In the rows, zero is written as 128.
Rotation paths and how fast each direction turns (degrees a step):
Each turn is a multiple of 5 degrees from 10 to 175, or 0.
Each row of a path follows its step; steps can be skipped.
Path 1:
step 0: [119 124 118 128 126 122 117 132 133 131 128 115 124 125 125 123 120 134
 135 125 128 129 129 125 129 119 139 127 133 134]
step 1: [133 133 125 126 139 131 123 129 128 118 132 133 129 129 122 123 127 125
 138 123 137 131 136 121 120 115 125 133 125 127]
step 2: [131 130 125 136 130 128 124 136 133 116 130 128 118 134 131 132 133 129
 129 142 125 122 118 122 128 124 121 128 124 128]
step 3: [127 132 120 127 123 136 125 138 124 131 120 139 126 127 131 121 119 124
 126 135 132 128 128 133 142 124 126 124 124 134]
step 4: [128 125 134 112 124 128 130 129 133 130 132 136 129 128 137 122 127 116
 124 137 124 131 130 126 122 124 134 127 127 118]
step 5: [130 134 129 126 127 122 134 123 122 124 131 124 132 129 137 126 131 131
 113 133 128 111 132 131 131 126 135 136 129 133]
step 6: [127 113 120 121 132 127 135 129 120 136 122 130 121 128 129 129 128 135
 121 129 133 129 131 129 124 125 128 131 141 136]
step 7: [129 132 123 124 139 127 119 129 127 134 138 125 131 117 134 131 137 131
 129 130 123 134 140 126 122 133 124 124 132 128]
step 8: [136 125 131 132 132 126 122 123 129 132 133 126 131 134 115 134 119 137
 131 140 118 122 135 126 128 124 129 127 125 135]
step 9: [140 132 123 138 128 120 127 137 130 135 121 127 122 128 128 131 118 121
 132 126 134 128 129 122 123 126 135 120 132 133]
Directions:
[126 129 129 126 126 126 127 129 129 130 131 126 134 130 126 127 126 129
 126 128 127 130 130 127 127 124 130 126 125 127]
95
[127 126 125 128 130 127 129 131 126 124 129 126 128 126 126 129 132 130
 126 127 128 131 129 129 127 125 124 131 127 129]
70
Path 2:
step 0: [122 126 125 123 123 129 118 115 129 126 121 120 126 126 137 133 126 120
 120 125 123 129 124 117 123 127 127 127 135 123]
step 1: [125 127 128 138 135 116 131 124 129 137 133 133 136 132 125 122 126 121
 126 129 136 124 127 128 142 125 131 130 124 123]
step 2: [119 128 120 124 121 139 136 117 131 120 126 120 130 126 126 130 131 123
 129 130 135 131 115 133 123 130 123 124 126 128]
step 3: [127 130 127 136 131 120 128 134 134 133 132 131 129 133 126 138 115 123
 120 126 120 125 122 122 132 135 130 123 136 118]
step 4: [126 123 116 141 129 136 135 119 137 126 134 129 128 128 130 118 137 132
 132 127 136 131 133 134 130 132 129 129 133 129]
step 5: [129 130 125 127 128 126 119 129 133 131 122 117 128 126 122 144 117 131
 133 129 131 121 121 137 125 124 129 124 135 128]
step 6: [124 124 119 131 130 124 128 131 137 135 137 138 113 120 138 128 131 124
 128 132 125 129 133 130 131 134 126 130 122 124]
step 7: [131 134 122 136 123 125 120 117 124 132 120 117 127 126 124 125 138 125
 137 125 124 122 124 128 128 124 125 123 137 134]
step 8: [118 125 134 127 132 130 128 131 126 134 130 133 116 131 133 134 123 127
 125 127 130 122 123 136 140 115 124 127 124 122]
step 9: [130 133 125 127 130 127 140 125 125 133 130 129 125 118 126 123 139 124
 133 134 122 136 115 127 124 132 131 120 134 130]
Directions:
[130 126 127 128 131 132 127 130 131 128 129 129 129 129 128 129 126 133
 127 129 128 130 128 129 126 130 132 127 132 130]
55
[129 127 130 129 127 128 128 131 129 130 134 127 131 128 130 126 131 128
 129 133 127 129 129 129 129 127 129 130 128 124]
145
Path 3:
step 0: [125 125 124 128 117 133 116 114 135 135 133 125 127 126 132 127 123 132
 125 130 135 135 126 129 128 129 127 121 124 122]
step 1: [122 122 131 125 123 140 120 129 127 119 142 125 127 135 128 131 128 133
 128 124 120 132 125 124 123 130 129 127 124 134]
step 2: [122 126 129 122 120 120 126 119 132 129 144 129 127 133 121 121 129 128
 121 128 131 126 121 136 128 132 125 128 125 128]
step 3: [130 126 121 123 125 134 121 122 130 124 140 131 131 134 127 120 120 131
 136 120 128 118 132 125 128 130 124 129 134 135]
step 4: [135 127 129 119 128 132 122 124 130 125 141 126 129 127 125 124 130 128
 132 133 145 136 128 134 121 131 126 130 129 130]
step 5: [125 129 117 127 126 134 121 115 121 130 136 119 124 128 136 124 127 131
 130 125 125 134 121 127 125 126 122 126 131 135]
step 6: [131 118 129 127 124 134 119 117 137 125 136 132 127 127 122 132 128 129
 128 133 124 139 121 130 131 135 128 132 127 135]
step 7: [117 136 126 133 120 136 117 124 131 127 142 129 126 130 128 129 121 128
 124 126 132 122 121 131 124 129 125 126 128 128]
step 8: [127 121 129 123 127 123 118 127 127 116 140 123 130 130 121 124 123 130
 134 121 130 128 125 130 133 136 128 126 122 135]
step 9: [133 132 128 127 133 132 124 119 127 130 144 127 125 137 127 122 130 123
 128 123 134 126 126 136 128 131 117 133 134 127]
Directions:
[128 124 125 130 130 126 127 125 128 127 127 127 130 128 129 128 123 130
 132 126 125 127 130 127 129 128 130 124 127 128]
145
